array([[-45.0, -44.4],
       [-25.1,  21.7],
       [ -6.8,  57.9],
       [ 17.7, -14.6],
       [-28.1,  33.1]])
->
[-45.0,  21.7]

array([[-28.3,  -7.2, -24.9, -32.8],
       [-46.5,   2.8, -57.9, -11.1],
       [-46.6,  22.8, -16.1,  48.3],
       [-42.2,  46.4, -47.5,  12.0]])
->
[-28.3,   2.8, -16.1,  12.0]

array([[-12.1,   0.6,  22.7, -20.0],
       [-11.9,  -7.3,  -3.5,  11.4],
       [ -7.2, -18.0,  36.0, -57.1],
       [-20.8, -37.1, -32.1,  39.8],
       [  2.0,  -7.2,  -5.2,   0.1]])
->
[-12.1,  -7.3,  36.0,  39.8]

array([[-45.5, -60.4,  -3.3, -48.4],
       [ 33.9,  41.4,  11.1,  31.0]])
->
[-45.5,  41.4]

array([[ -1.2,   0.2,  -0.2,   0.8,  -0.5],
       [-10.7,   1.6,  -6.4,   7.8,  -6.5],
       [  3.8,  -4.8,   2.1,  -3.4,   4.8],
       [  8.1, -50.2, -12.0,  24.1,  15.6],
       [-10.6,   0.3,   4.3,  19.4, -11.6]])
->
[ -1.2,   1.6,   2.1,  24.1, -11.6]

array([[ 26.9, -18.3,   6.3,  51.7,  -8.7],
       [ 46.4,  55.4,   4.0, -53.3,  50.0],
       [-40.5,  48.0, -46.7, -20.2,  18.5]])
->
[ 26.9,  55.4, -46.7]

array([[  3.3,  36.2,  27.4,   2.1],
       [ 38.7, -42.3, -60.9,  -9.0],
       [ 53.2,  26.9,  39.7,  53.6],
       [ 25.7, -39.3,  48.4,   4.4],
       [ 56.4,  46.5, -17.9, -43.3]])
->
[  3.3, -42.3,  39.7,   4.4]

array([[ 56.8,  32.8, -57.9, -24.1, -19.1],
       [ 45.9,  43.0, -54.1, -30.5, -29.5],
       [  2.5, -29.7,  26.5,  42.1,  38.2]])
->
[56.8, 43.0, 26.5]

array([[ -7.5, -39.4, -11.3],
       [  3.4, -57.8,   6.2],
       [ -2.5,  40.5,  -3.3],
       [-14.1,  -5.9, -19.0]])
->
[ -7.5, -57.8,  -3.3]
---
array([[ -2.8,   1.0,  -7.2,   5.9,  -8.7,   3.4,  -0.3,  -7.7],
       [-13.6,  -5.0,  23.6,  33.5,  18.0, -62.3, -28.8, -20.9],
       [  7.2,  -0.3,   5.5,  -2.6,   3.1,  -5.8, -13.3,  -3.0],
       [ -2.3,   1.6,   7.6,   1.4, -17.7, -15.4, -19.3,  54.8]])
->
array([[ -2.3,   7.2, -13.6,  -2.8],
       [  1.6,  -0.3,  -5.0,   1.0],
       [  7.6,   5.5,  23.6,  -7.2],
       [  1.4,  -2.6,  33.5,   5.9],
       [-17.7,   3.1,  18.0,  -8.7],
       [-15.4,  -5.8, -62.3,   3.4],
       [-19.3, -13.3, -28.8,  -0.3],
       [ 54.8,  -3.0, -20.9,  -7.7]])

array([[ -4.5,  -8.0],
       [  7.0,   9.6],
       [-58.6,  35.6],
       [-11.7,  36.8],
       [  0.4, -55.5],
       [ 55.6,  51.1],
       [ 37.2,  11.0],
       [-32.1,  22.4],
       [ 49.3, -46.7],
       [ 18.3, -46.7],
       [ -9.2,  -6.8]])
->
array([[ -9.2,  18.3,  49.3, -32.1,  37.2,  55.6,   0.4, -11.7, -58.6,
          7.0,  -4.5],
       [ -6.8, -46.7, -46.7,  22.4,  11.0,  51.1, -55.5,  36.8,  35.6,
          9.6,  -8.0]])

array([[-19.9, -25.2,  13.7,  -2.8, -11.5,  22.4,   1.4,  24.4, -17.4],
       [-19.2, -29.0,  18.2,  -1.7,  -7.4,  13.7,   3.4,  27.1, -13.4],
       [-22.6, -41.9,  27.0,  -9.5,  -7.8,  23.1,  -0.3,  33.4, -19.9],
       [ -8.0, -14.6,  16.3,   3.0,  -9.0,   5.8,   8.2,  18.6,  -3.1],
       [-10.4, -22.3,  19.0,  -2.3,  -5.6,   8.0,   1.6,  19.9, -10.5],
       [  7.7,  -3.9,  12.6,  20.1,  -3.0, -18.7,  23.1,  -3.9,  20.6],
       [-47.3,  36.9, -45.6,   6.8, -62.5,  24.6,  19.4,   2.8,  10.0],
       [-19.9, -16.5,  12.0,  -4.5, -11.2,  19.9,   1.4,  20.9, -10.9],
       [ 13.0, -11.0,  20.9,  20.7,   8.2, -24.5,  15.0,   0.4,  19.1]])
->
array([[ 13.0, -19.9, -47.3,   7.7, -10.4,  -8.0, -22.6, -19.2, -19.9],
       [-11.0, -16.5,  36.9,  -3.9, -22.3, -14.6, -41.9, -29.0, -25.2],
       [ 20.9,  12.0, -45.6,  12.6,  19.0,  16.3,  27.0,  18.2,  13.7],
       [ 20.7,  -4.5,   6.8,  20.1,  -2.3,   3.0,  -9.5,  -1.7,  -2.8],
       [  8.2, -11.2, -62.5,  -3.0,  -5.6,  -9.0,  -7.8,  -7.4, -11.5],
       [-24.5,  19.9,  24.6, -18.7,   8.0,   5.8,  23.1,  13.7,  22.4],
       [ 15.0,   1.4,  19.4,  23.1,   1.6,   8.2,  -0.3,   3.4,   1.4],
       [  0.4,  20.9,   2.8,  -3.9,  19.9,  18.6,  33.4,  27.1,  24.4],
       [ 19.1, -10.9,  10.0,  20.6, -10.5,  -3.1, -19.9, -13.4, -17.4]])

array([[-40.5, -37.9],
       [  7.2,  48.2]])
->
array([[  7.2, -40.5],
       [ 48.2, -37.9]])

array([[ 36.8,  55.6,  11.8,  -7.6, -14.9],
       [ 18.4,  16.8,  33.2, -27.3, -22.2],
       [ 18.9,  16.6,  33.8, -27.1, -22.3],
       [ 36.2,  47.2,   4.2,  -6.7, -14.0],
       [ 21.5,  28.1,  35.3, -19.1, -20.7],
       [ 21.0,  28.0,  35.6, -19.3, -21.2]])
->
array([[ 21.0,  21.5,  36.2,  18.9,  18.4,  36.8],
       [ 28.0,  28.1,  47.2,  16.6,  16.8,  55.6],
       [ 35.6,  35.3,   4.2,  33.8,  33.2,  11.8],
       [-19.3, -19.1,  -6.7, -27.1, -27.3,  -7.6],
       [-21.2, -20.7, -14.0, -22.3, -22.2, -14.9]])

array([[ -6.5, -49.9,  60.1,  12.5, -41.2, -45.5, -22.6,  48.0, -45.8,
        -27.3, -37.1,  65.2, -43.5],
       [ 68.2,  20.0, -16.8,  21.4, -67.1,  68.0,   9.2,  58.5,   9.3,
         -3.7, -55.8,  20.5,  67.0]])
->
array([[ 68.2,  -6.5],
       [ 20.0, -49.9],
       [-16.8,  60.1],
       [ 21.4,  12.5],
       [-67.1, -41.2],
       [ 68.0, -45.5],
       [  9.2, -22.6],
       [ 58.5,  48.0],
       [  9.3, -45.8],
       [ -3.7, -27.3],
       [-55.8, -37.1],
       [ 20.5,  65.2],
       [ 67.0, -43.5]])
